Each row of T is roughly a mix of the hidden directions of one of 4 groups; one row fits no group.
T (108 x 10):
53  -395  -30  -280  -108  129  -126  -91  43  211
74  -132  168  -203  112  105  -125  -422  134  96
92  -305  -85  54  262  -194  -33  -310  -115  -96
73  -264  198  -83  278  -58  -156  -79  -170  -276
68  -65  -298  284  249  154  9  -141  228  28
-122  -266  -1  -260  11  9  -201  231  -232  190
-135  534  41  39  -76  38  94  6  -85  87
70  129  104  -134  -4  -104  382  -271  107  213
211  75  339  -149  -168  142  252  -28  68  181
93  -165  11  327  148  -292  219  165  -33  -104
222  -218  -400  -19  -37  114  -139  190  51  -84
-247  -181  -340  294  43  100  -72  68  133  -48
16  108  4  292  380  144  -1  -267  -54  -26
197  0  -157  30  -145  5  254  43  -6  -430
-147  -374  14  -101  232  68  -213  34  -93  228
-237  -223  -44  -172  -331  -189  28  128  73  179
154  192  215  -205  -221  -53  2  -349  103  -63
168  128  195  -25  177  -291  186  -36  4  -319
-423  259  47  29  118  1  -71  229  13  -128
-26  86  19  174  3  -301  388  101  -75  204
187  74  -209  -432  37  -143  140  -57  104  -103
231  147  -192  -213  -320  -9  -148  -201  99  70
-34  -164  116  85  166  -32  -190  -413  149  177
52  58  87  203  138  -324  335  119  -96  -151
274  -344  197  107  79  271  96  44  -9  54
23  212  21  -113  141  153  -69  90  -471  -28
-53  510  137  -34  -98  117  2  23  -168  51
214  289  -240  35  -261  -60  -136  -232  61  44
347  6  36  -47  204  107  -194  89  -102  323
-51  -481  -73  69  -8  60  93  188  -214  -10
317  -100  -71  -72  -327  -93  70  -110  -37  -288
166  -387  -99  0  298  -42  -70  -119  -89  -182
-215  -193  -381  110  -295  -1  21  -36  19  -86
-140  -41  131  -224  -95  -160  286  348  105  5
183  -150  96  -278  -318  -210  143  166  27  -23
201  -258  187  -325  -127  84  -76  -37  -125  210
309  -33  -189  -94  -326  171  -101  205  74  54
102  16  253  -37  -150  -122  -207  -419  -27  -67
29  -225  57  -255  -158  -27  164  -20  -108  391
427  -146  -109  -159  -152  51  173  -115  87  142
60  -240  9  -8  336  -159  169  -325  -44  -37
162  -44  22  -22  -53  -248  65  -120  242  408
87  354  16  314  23  -200  8  14  169  190
53  100  -191  -165  97  217  -58  248  -373  -7
-137  -422  100  -52  62  -17  106  104  317  27
-75  -1  300  -241  77  -127  23  242  56  315
322  -213  140  -27  -66  -116  -122  -25  111  350
89  -20  287  -429  0  149  49  -176  -23  -76
116  90  -159  229  13  122  5  -275  -52  -380
-124  -51  135  235  50  -226  -249  -291  -14  213
40  169  146  90  405  155  -183  -38  -49  229
-198  332  38  65  -296  98  -103  253  48  89
-128  -65  457  5  239  109  -2  80  -102  -149
-229  -94  -315  181  189  -113  -242  45  -69  -174
-15  -365  -20  -232  -68  291  -199  9  -127  -65
95  191  157  -213  -90  114  308  140  -31  -292
-10  -259  -210  146  137  108  -282  216  -74  -207
-314  -159  14  -156  -329  -213  126  88  106  7
363  -164  -152  -45  -316  -45  -115  -159  -89  -76
174  12  -180  -91  -176  96  238  46  371  -171
253  112  -144  -136  -200  72  16  -286  304  -42
-322  72  -271  263  198  188  58  39  26  -76
26  -219  -5  56  62  -9  -84  -349  372  120
-51  79  264  -280  11  70  83  200  -341  -110
141  256  -115  -171  -336  -36  161  -42  139  219
-368  -93  -244  -193  -49  266  15  -58  -50  -131
144  315  220  109  -120  -18  30  131  -204  288
21  -185  450  74  175  -6  -30  -169  -172  -69
-148  262  43  56  100  -86  273  82  -195  -324
355  -135  -133  -126  -22  -128  -127  324  -14  -145
54  46  -145  -4  218  120  249  433  11  2
-109  -125  -284  337  117  -108  -39  -3  295  -42
32  -6  310  -269  53  -136  24  239  42  296
-333  325  -132  81  -101  200  90  81  -174  43
231  -346  -234  218  49  18  59  -193  -1  136
119  -408  -65  163  -27  153  -278  120  5  101
230  315  303  -162  -10  -198  127  -69  -53  65
-183  -121  -31  270  263  228  226  148  111  95
42  -47  77  -47  -334  -164  33  -288  19  -321
430  -109  -48  -188  -173  -59  130  218  -48  -48
39  -231  129  39  -63  30  175  247  -404  66
-106  178  431  -70  -4  -164  73  -245  -99  38
64  -24  -77  46  54  -340  163  -146  331  221
299  -45  -140  46  152  159  -238  45  -120  321
-2  -200  -326  -32  -82  56  -5  315  -20  283
-43  134  225  14  202  17  -190  -258  -340  85
2  192  41  212  388  206  -170  -162  -55  54
-252  410  120  -96  -197  6  -41  199  47  8
-379  -28  -21  287  246  -73  -150  7  -99  -109
-60  -100  49  -235  -165  -159  270  365  85  17
-136  -10  184  221  47  -232  -244  -275  -81  196
35  -226  -88  -104  242  293  222  123  203  -126
453  -94  -173  -32  -201  13  45  -7  -86  -205
211  -99  7  -112  67  -187  245  -397  10  117
-34  35  -124  -134  -325  -186  -185  254  -210  134
-247  -249  -328  177  -39  206  -128  58  79  74
-119  122  210  141  197  37  249  224  -218  -211
-243  268  -2  111  -54  118  280  122  178  229
-288  327  -246  -24  -54  14  66  231  158  27
133  -71  -200  67  104  203  223  -48  382  -140
-74  277  100  -43  -53  307  -165  86  -260  -210
106  -408  -103  228  250  -1  -28  -163  -79  -32
59  -234  -201  -186  42  106  -304  -168  43  262
58  133  30  269  292  160  216  -187  126  -185
26  151  24  -37  198  -109  -26  -124  161  -468
-22  347  22  46  146  -268  195  -109  156  -215
28  212  95  -155  -140  28  238  305  -182  -235
398  -190  -68  -82  -114  -47  147  -265  26  153
Which two rows in each list fit none of the groups? Every other row fits one group, some only roughly. Give them in the order they come.
    j262: 33  -413  -91  -51  -5  248  -294  9  28  -78
    j479: -35  297  6  44  128  -327  213  -126  240  66
    j862: -398  -53  -254  102  74  86  -10  154  76  243
    j891: 30  -191  74  204  61  -317  -164  -191  291  31
    j514: 46  232  -185  345  250  168  109  60  -124  -78
    j701: -68  -19  31  375  290  75  207  1  196  -140
    j500: -142  -60  105  231  226  -143  286  -108  -240  -162
    j88: -179  162  255  353  30  -256  53  -5  -130  -58
    j799: -257  -216  -206  -7  -284  -72  -162  -49  10  259
    j794: 336  -293  121  -235  98  -1  -22  -125  -106  -178
    j950: -235  -101  227  370  112  -251  5  -42  59  51
    j46: 380  -103  120  -103  -338  162  -95  88  17  11
 | j891, j500
    j349: 29  -18  -329  203  -119  114  -77  -362  149  23
    j77: 188  7  179  228  49  -178  139  260  -305  -62
    j796: -209  -111  -110  46  -90  298  -51  232  -329  -76
    j106: -104  -38  57  105  384  208  170  210  -182  -118
    j224: -57  -46  284  -91  336  -38  322  -153  39  -6
    j519: -11  139  -163  92  -205  -243  102  -332  36  244
    j507: 100  -146  -127  281  -60  -296  -85  -234  235  -46
    j878: 171  64  301  -20  9  42  74  168  -396  -146
    j214: -113  228  305  49  -202  -265  90  106  -196  -90
    j401: 307  -242  -18  -6  -96  -155  -172  -314  -150  -1
 | j349, j507
    j440: -2  -294  53  -423  -204  5  -31  137  84  26
    j901: -235  -58  -39  -46  -120  289  -405  13  92  -63
    j841: -269  128  -185  242  -50  16  215  147  -187  225
    j592: 4  329  112  -332  -29  120  -28  -205  -24  -219
    j606: 131  205  88  -59  -305  -33  -301  -283  2  -43
    j818: -32  -73  -280  58  -283  -197  -162  288  34  141
    j269: 3  -222  41  126  -43  279  -84  280  -322  33
    j589: 178  -231  -424  -4  171  -88  99  -143  66  -25
    j385: -381  -94  108  -29  -202  -133  -177  -250  58  123
    j147: 265  -303  -407  -12  22  -38  -72  -23  6  -40
    j137: -156  143  123  -175  250  111  354  138  166  -3
    j150: -32  -173  -55  193  203  77  140  -127  427  -30
 | j901, j606
    j354: -199  -42  -236  316  126  -174  229  92  73  -167
    j132: 408  -217  -133  -261  43  138  22  88  12  -93
    j331: -68  63  -187  65  -73  -105  -178  288  -361  169
    j473: -222  203  -44  124  -315  -193  202  129  49  -184
    j166: 275  192  230  -107  -45  -275  22  -242  45  -149
    j226: -111  82  212  216  -10  -123  209  -341  -40  223
    j69: -271  -115  13  361  -24  -272  -97  150  14  116
    j86: 224  -18  135  276  -96  67  -192  216  -167  260
    j522: 294  -356  -40  192  -121  75  -193  -110  -115  55
    j557: -137  -272  280  -193  -203  -258  -11  76  115  41
 | j473, j166
    j428: -87  -201  62  97  -300  -313  -106  -22  225  162
    j759: -139  -211  -161  179  -24  256  -79  191  -216  -245
    j280: -31  -201  142  191  213  -187  -79  -344  -154  -105
    j188: -28  380  -189  -112  3  143  40  342  -54  41
    j390: -54  -90  -266  268  360  205  -58  19  -52  74
    j346: 274  223  -285  -100  -8  182  -150  -249  -54  20
    j802: 50  -22  344  -238  -236  -258  39  -159  52  -85
    j470: -396  -90  -142  141  -113  26  -181  -249  5  155
    j341: -302  88  -273  136  153  131  133  232  182  0
    j549: -99  76  110  168  417  175  122  60  -217  -108
    j457: -3  79  248  -68  -167  -164  128  -223  57  -375
    j87: 96  -114  -68  -413  -324  3  -58  84  140  71
    j504: 169  -38  216  -117  -102  -28  -143  -297  -33  -355
    j518: -42  50  37  -64  276  271  172  208  -266  -187
 | j188, j504
    j881: 273  -199  -245  76  -119  276  85  143  153  126
    j12: -96  -271  -149  230  149  48  40  171  -126  -330
    j556: 53  -108  -292  75  22  -179  127  77  397  -141
    j753: -105  42  -68  84  -112  405  -333  101  -121  -10
    j108: 345  -128  92  -190  -133  -72  -231  10  -76  274
    j363: -171  36  -221  -168  -115  214  -207  -192  270  136
    j836: 9  -182  10  92  192  102  -61  100  -111  -471
    j586: -21  72  175  -166  261  250  75  76  -354  -79
    j650: 74  -263  -90  -138  127  65  -282  -138  208  -271
    j104: -206  -62  -256  5  -41  6  278  364  79  -88
    j919: -114  91  -312  -24  -62  67  -296  310  43  -155
    j250: -23  349  115  169  57  81  -8  141  -223  -306
    j907: 204  94  -165  -102  -418  19  -249  90  51  35
    j591: -28  187  -85  -142  -14  -242  191  20  184  -381
    j810: -331  -126  64  -126  -83  -117  -68  141  70  377
 | j556, j591
    j749: -10  284  -207  276  -27  -91  -85  151  -313  13
    j774: -197  -111  -404  50  -53  -16  -243  123  -41  204
    j488: -41  17  173  -347  -98  -156  326  -40  72  197
    j579: -202  209  -17  -192  194  145  230  261  184  -44
    j167: -51  226  127  152  -126  150  59  238  -370  97
    j219: -48  112  290  -125  -63  -24  296  236  -104  -253
    j33: 239  -2  225  -35  -378  -13  -247  -51  -121  81
    j380: -23  -31  -334  201  209  235  -159  88  -52  222
    j692: 13  49  -9  83  440  271  -5  -90  -227  -40
    j683: 165  145  216  -96  -179  41  51  28  -237  374
    j797: 67  152  17  -336  64  165  301  165  217  19
 | j774, j488
    j25: 75  -30  196  -247  259  -106  330  -209  18  -14
    j251: 278  -35  390  -159  6  -32  30  66  -268  -55
    j688: 452  -165  -58  -213  -162  47  -145  29  -43  -73
    j139: -31  427  50  -140  5  22  97  -87  -332  -62
    j446: 117  18  29  -411  -70  114  -227  -146  -219  120
    j621: 42  143  196  -59  -10  -93  297  -22  80  -411
    j287: -239  -65  117  -100  185  44  406  184  24  -130
    j421: 219  -140  -378  95  -1  169  -166  79  -103  213
    j963: 226  -294  -292  191  -2  217  82  98  94  75
    j918: -241  -196  194  235  263  -110  -159  -29  -91  180
 | j139, j287
    j57: 142  -95  -233  -357  -208  198  7  51  204  3
    j165: 123  239  266  -16  294  -12  219  22  48  -238
    j653: 226  -134  3  -224  -8  -221  227  312  112  88
    j126: -66  -139  307  -371  130  123  -57  -44  -204  58
    j293: -246  204  403  -85  209  -82  67  -58  66  -47
    j666: -133  69  -114  -103  65  115  167  -149  457  -122
    j996: -98  -190  356  -22  297  79  74  -233  99  -27
    j956: -312  -136  -7  -26  -67  -61  -233  -90  41  385
    j734: -118  -210  -286  129  -10  -106  -9  -64  316  255
    j989: 225  147  -163  -390  -142  169  -120  -72  -130  35
 | j653, j666
    j306: -221  250  197  207  -238  -31  45  -91  48  272
    j640: -114  228  263  34  -31  -89  137  217  -325  -146
    j244: 16  -230  101  -452  -140  93  -64  -98  150  71
    j469: 346  -294  47  -21  -99  -38  -198  -196  -172  -99
    j736: 156  16  -165  -363  -350  24  -12  158  75  2
    j322: 240  -55  -115  323  257  -175  122  -107  -102  -161
    j760: 123  151  175  -29  18  -52  259  -19  42  -443
    j538: -149  54  431  -182  -94  -221  -15  -171  75  -5
    j313: -143  165  -60  200  -151  288  -141  180  -205  214
    j465: 62  427  141  -24  -46  117  142  -37  -116  282
    j373: -36  0  -65  127  -126  394  -366  63  -61  54
    j848: 263  125  156  -221  53  -232  -45  -208  253  -115
 | j322, j465
    j27: 290  -282  145  -109  -46  121  -343  -38  27  -66
    j955: -131  -48  415  164  133  -95  29  -254  -162  30
    j274: -185  -65  -19  236  303  30  64  289  -248  -31
    j993: -224  -234  275  -103  37  -90  59  333  -152  8
    j744: -77  -28  -303  177  -122  -133  -251  243  -118  196
    j622: 212  -110  -422  193  -41  182  -123  -52  -110  -1
    j829: 303  75  303  -219  86  -16  185  138  -190  -58
    j4: 194  -14  -280  237  133  252  -203  -159  -122  42
    j965: -333  -122  111  -171  -44  -161  71  208  98  290
    j223: -128  24  255  296  102  -101  -172  -189  -66  278
    j110: -28  13  -282  209  240  243  -187  11  -74  237
 | j829, j223
    j367: 133  -105  -359  -221  -57  225  55  258  81  -23
    j550: 269  -49  -237  -174  -16  165  -159  -282  169  122
    j942: 535  -49  65  -136  -113  -46  -47  -17  -91  -19
    j410: -2  353  -239  171  -340  23  -82  -38  -46  2
    j182: 109  32  47  -185  -177  107  319  123  271  -234
    j345: -320  59  -82  269  80  -193  79  222  -197  -119
    j144: 197  327  -254  231  -91  14  84  -182  127  -97
    j987: -266  252  -27  -228  -24  277  -53  -63  -89  -243
    j234: 157  284  59  42  176  162  -8  -390  -93  -95
    j542: -86  372  169  -210  -80  152  2  -19  -254  -157
    j537: -58  174  -174  88  -127  181  250  230  220  231
    j508: 247  113  2  95  81  83  175  -92  -22  -449
 | j410, j345
    j26: -331  -174  -295  -108  99  92  104  229  59  119
    j353: -256  40  -294  365  -7  50  119  13  70  169
    j153: -187  -254  -236  -238  -82  143  -79  -181  192  151
    j366: -33  48  118  -265  -5  108  284  -220  269  -189
    j425: -10  -164  -238  -303  -58  103  -109  315  -184  49
    j625: -362  108  21  257  73  165  -84  297  -5  22
    j642: -142  -40  314  -218  -246  -253  -132  -65  -95  120
    j279: 303  -233  89  78  -245  86  -302  -45  -129  -10
    j477: -88  -187  355  -142  97  -65  -184  -282  -25  145
    j13: 15  -69  -414  314  145  48  -106  8  106  130
    j717: -8  28  15  -349  -48  114  44  337  -279  -77
    j638: 112  88  135  -172  -396  -183  142  -22  227  -80
 | j26, j366
    j145: -107  197  133  -234  -178  131  145  53  -298  229
    j364: 78  -332  -34  6  179  -299  204  -60  134  -188
    j633: 221  187  206  145  133  -365  121  -45  139  -57
    j971: 86  302  -230  -284  -104  126  -163  -86  58  202
    j658: -153  -330  -189  173  4  -159  -169  111  146  228
    j278: 192  106  192  27  -116  236  -315  88  -197  193
    j422: -100  361  -3  -185  -148  69  276  86  194  121
    j133: 73  443  -67  136  -107  -5  122  127  -187  -189
    j319: -270  -293  118  201  237  -96  -166  -6  -46  170
    j239: 294  -115  88  25  139  -376  144  -101  189  -35
    j169: -39  -120  -49  122  218  -208  221  74  3  -398
    j112: -153  198  -282  65  174  166  18  353  8  92
 | j971, j112
    j655: -113  -402  -295  190  28  -48  33  68  136  111
    j194: 298  -181  -45  93  168  -107  -361  60  -168  59
    j676: 164  136  101  -271  -158  -34  -225  -335  -104  94
    j789: -254  121  203  -106  122  -61  323  -102  233  -132
    j662: -140  -200  250  -10  201  86  300  129  205  -138
    j553: -30  162  167  -107  -116  17  265  138  -390  126
    j940: 276  -200  -201  78  -210  -103  0  -291  -42  183
    j200: -90  -250  -9  278  150  221  -209  245  -55  -107
    j154: -71  133  69  89  -138  321  74  374  125  136
    j585: -86  -52  -360  149  -21  97  262  235  16  -203
    j409: -49  -187  5  -49  112  140  309  322  181  -182
 | j194, j789
